In the rows, zero is written as 128.
Which row each row swaps with, under one turn or mirror
The rows were stretched afterwards, more along some directions than others.
giti: [127 111 117  85 144 138 151 121 137 135 126 124  96 147 114 143 156 108
 117 187 129 128 184 108 114 152 138]
kol: [143 126 115  94 108 120 142 112 124 131 121 157  96 127 120 130 162 120
 118 153 140 122 130 144 158 142 111]
fezad: [115 134 114  94 130 113 122 113 106 116 125 128 111 142 124 134 147 137
 124 134 132 133 175 112 129 148 119]
miku: [130 147 110  48 138 157 166  88 126 150 116 138  76 142 128 147 167 103
 142 169 160 117 167 131 156 155  90]
piv: [113 139 138  78 155 149 135 110 110 155 124 114  75 143 140 140 141 123
 133 141 127 127 156 131 123 167 135]
zore: [150 129 125  86 138 152 163 107 131 178 138 118  92 149 126 152 152 110
 141 155 147 138 151 131 149 140 110]
nav: [133 124 115  77 111 140 165 100 113 131  96 134  93 142 132 140 149 137
 132 124 141 142 158 132 136 159 112]
sem: [139 150 110  97 135 112 142  88 110 132  94 125  88 144 137 146 115 135
 141 128 152  96 146 118 128 159 116]
zuno: [114 147 132  86 144 137 128  86  91 135  97 130  84 136 121 166 143 141
 102 139 123 111 159 120 128 152 120]
vufed: [141 131 140 108 131 126 135 123 112 139 115 123  80 133 135 133 136 136
 133 146 101 140 135 125 114 142 143]
vev: [150 147 122 109 121 136 151  89 115 150 107 124 103 140 119 162 133 124
 142 131 165  98 138 136 161 123  92]
Menot: [122 126  95  85 136 163 139 123 117 125 114 137  79 136 118 128 162 134
 120 159 156 119 190 128 122 156 119]
beki: [136 124 117 107 157 149 124 118 125 150 130 127  85 142 120 151 133 125
 143 169 114 124 147 103 123 155 130]
mizi: [128 144 160  74 150 136 138  86 109 131 111 146  67 131 107 173 147 105
 123 146 130 102 146 137 151 139 124]
namen: [152 111 123  90 118 133 155 130 126 144 129 123  91 138 135 121 154 124
 134 167 139 145 161 131 118 157 128]
Pob: [137 171  97  97 130 135 160 115 120 135 106 140  78 144 133 136 150 150
 141 124 161 104 141 140 147 156  95]
diveg: [166 143 107 110 114 132 141 131 117 139 123 120  98 132 133 130 138 144
 120 138 145 109 122 141 116 139 125]
puza: [141 142 120  98 140 121 133 144 128 151 141 129  64 150 132 109 148 121
 150 132 144 139 154 148 109 142 137]
gola: [132 126 138 106 171 145 142 118 116 146 107 117  92 142 119 151 127 111
 141 154 138 125 161 124 124 139 137]
zaz: [118 151 106  81 133 143 159  98 136 138 134 138  85 136 104 154 152 101
 126 150 170 109 141 134 157 127 105]
Ton: [121 136 135  79 125 150 151  73 108 133 103 142 101 132 118 162 152 118
 112 156 135 101 133 133 164 152 101]
vefam: [118 123 113  81 127 131 142 107 112 131 104 140 107 132 109 154 164 142
 119 167 150 118 168 117 140 141 110]
fifu: [112 150 117 111 152 149 141 118 128 137 103 126  91 143 131 132 137 133
 126 150 123 116 148 111 117 160 119]
nidef: [139 121 131 120 120 132 114  99  75 113 107 131 110 122 138 156 138 177
 102 119 127 109 134 111 154 148 121]
fele: [139 131 132 105 138 138 158 115 136 134 117 127  96 140 141 138 131 118
 138 154 107 129 153 125 120 162 121]
kapof: [136 149 116  94 143 134 141 128 129 157 125 117  65 144 114 160 141 123
 129 161 133 108 162 127 109 131 126]
zeteb: [122 130 146  72 149 145 144 113 124 154 130 142  89 122 113 143 146  99
 126 171 121 149 128 135 136 143 121]
Vago: [134 134 115  83 139 151 150 122 120 140 119 160  78 135 136 119 153 121
 137 149 144 115 138 145 154 158 100]
zem: [157 140 108 103 134 143 161 118 133 137 111 154  79 149 123 129 149 124
 144 146 126 121 144 136 137 143 118]
lofuf: [154 149 117 117 132 160 143 102 119 124 126 138  90 137 130 151 154 130
 127 132 143  94 139 122 168 119  97]
mus: [129 130 121  80 111 136 134  88  99 126 109 127 107 127 115 159 152 121
 124 126 173 132 160 138 149 135 106]
gofe: [122 127 127  67 124 133 152 100  95 143  97 135  75 131 123 149 146 132
 110 154 135 125 148 134 115 158 136]
zun: [133 143 120  82 131 128 145  93 125 130 128 149  87 135 114 153 150  94
 123 161 146 106 120 150 162 128 111]
Dokek: [129 143 115  73 142 142 162 124 147 162 133 131  87 140 125 130 157  91
 145 177 158 114 157 152 151 140  99]
Vefum: [127 155 122 105 138 138 133 116 105 117 110 131  77 142 135 148 132 160
 113 131 118 107 157 115 127 150 120]
sivid: [122 124 147 112 148 130 135 111 126 129 116 120  96 142 133 157 124 128
 118 159 111 115 161 109 127 152 131]
lemep: [127  99 115 107 143 159 130 128 122 139 119 114 113 133 121 125 140 126
 135 151 153 127 179 105 116 164 132]
Forig: [149 140 100 113 135 112 162 127 140 155 116 128  90 161 130 133 153 121
 141 156 135 125 142 129 132 148 115]
Fopap: [168 130 113 124 127 132 156 142 146 147 128 129 105 138 134 116 135 122
 148 129 141 145 118 149 120 126 127]
Des: [147 149 108 107 115 119 154  85 115 148 101 123 108 144 110 170 150 129
 130 128 163 108 153 125 152 128 104]
sim: [148 121 139 104 108 130 132 103 124 121 119 126 111 128 135 141 133 125
 125 136 122 135 122 146 130 142 128]
Dopot: [125 136 121  97 158 143 125 128 114 135 128 140  70 137 140 133 146 124
 146 152 137 120 151 121 128 147 106]
Zokeb: [119 135 110  96 138 122 127 119 115 128 117 142  84 130 118 141 138 134
 136 146 128 124 173 117 128 142 123]
zafik: [107 122 124  70 148 141 136 107 135 142 135 131  99 129 122 136 156  95
 138 171 140 159 178 129 142 155 119]
dupu: [159 138 112  94 121 146 156 107 122 147 106 119  92 146 108 159 130 123
 140 145 131 119 155 127 128 130 134]
Ver: [149 109 130 112 160 162 111 134 101 126 134 125 101 136 128 142 135 146
 118 146 118 122 139 109 127 147 133]
Duki: [114 132 115  89 129 139 134 109 118 130 108 135 104 136 107 148 135 137
 102 148 127  97 166 114 107 157 126]
Tuvo: [146 115 125 121 115 152 150 107 133 118 114 141 102 123 115 141 150 118
 120 147 140 112 142 124 144 125 120]
rorup: [145 132 121 104 121 112 151  99 123 110 107 141 102 129 135 137 136 115
 130 125 159 120 126 152 142 140 124]
givun: [144 126 148  84 124 130 128 123 110 164 115 121  86 133 117 153 146 146
 119 145 121 130 134 122 101 132 129]
muda: [129 141 139 104 152 140 131 108 122 133 113 136 105 124 137 154 122 129
 116 132 125 110 129 135 139 146 119]
savo: [129 143 100 100 124 127 149 111 140 112 119 143  99 140 119 136 146 107
 150 139 168 113 169 142 148 135  98]
vuf: [129 156 110 107 147 128 157 104 129 115 128 141 101 148 147 127 160 114
 125 122 155 106 139 146 160 144 106]
Novet: [130 157  82  76 127 128 161 110 117 143 121 130  85 148 120 147 161 124
 133 127 175 122 155 146 153 138  97]
sol: [118 119 147  82 145 157 128  96  91 136 111 128  82 119 112 161 132 111
 123 153 142 117 151 128 130 137 136]
Sab: [122 141 113  97 144 144 128 123 134 132 132 124  87 133 109 139 138 114
 120 179 117 120 148 121 118 140 138]
binum: [105 128 114  92 122 123 135 110 118 126 119 127  86 132 104 151 152 132
 101 168 132 130 167 114 119 152 135]
Gikes: [122 126 120  47 161 132 154  96 117 144 117 136  61 150 110 145 156  93
 131 197 140 137 169 128 125 159 128]
pumen: [144 124 119  94 135 148 156 111 135 144 129 150  75 145 117 125 153 100
 143 173 135 132 134 149 147 143 113]
suta: [131 118 116  82 106 149 154  92 139 119 111 131 122 124 109 161 148 123
 126 145 145 117 171 108 129 133 113]
Nam: [124 119 127  89 145 123 126 150 133 136 129 119  90 132 120 142 142 127
 136 156 127 147 156 126  90 133 137]
Rif: [128 142 123  76 123 142 164  90 135 131  99 138  93 142 132 138 146  98
 151 145 160 114 167 136 149 143  96]
ziza: [135 148 106  98 131 126 150 116 135 145 129 115 107 128 106 158 138 106
 131 163 141 116 148 131 126 129 117]
zadav: [117 118 136  99 155 138 126 112 118 126 139 125  85 138 100 178 128 114
 121 167 121 129 170 108 135 132 142]
vata: [152 145 107 127 125 130 130 118 116 117 113 120 116 137 137 137 123 150
 122 124 124  99 136 110 121 142 134]
veg: [127 149 123 101 143 129 141 116 138 142 129 129  92 139 130 145 129 107
 146 128 155 129 159 135 129 146 107]
led: [149 154 115  84 109 146 146  95 113 129  98 139  96 136 127 145 151 129
 127 121 160 107 159 143 153 135  97]
kevut: [123 122 123  81 114 125 156  93 117 124 107 130  87 140 108 161 162 130
 119 149 154 146 166 134 130 160 121]
vuv: [128 157 115  93 125 119 135 114 143 124 102 142  83 133 120 133 160 120
 149 136 145 118 155 124 116 145 101]
Lapek: [127 147 108 109 128 138 134  90 102 109 105 139  92 149 138 141 141 150
 122 115 151 100 161 137 144 164 123]
nit: [132 158  94  81 130 115 141 121 104 133 119 129  71 146 140 136 150 139
 146 128 161 127 168 133 126 143 110]
rutel: [124 134 135  93 133 142 161  95 130 114 115 139  88 147 139 139 148 119
 132 128 144 137 149 127 143 146 106]

miku swaps with rorup
Nam swaps with piv
zem swaps with Des
vuv swaps with mizi
Zokeb swaps with zuno
givun swaps with puza
Dokek swaps with sim
kapof swaps with vufed
Sab swaps with sivid

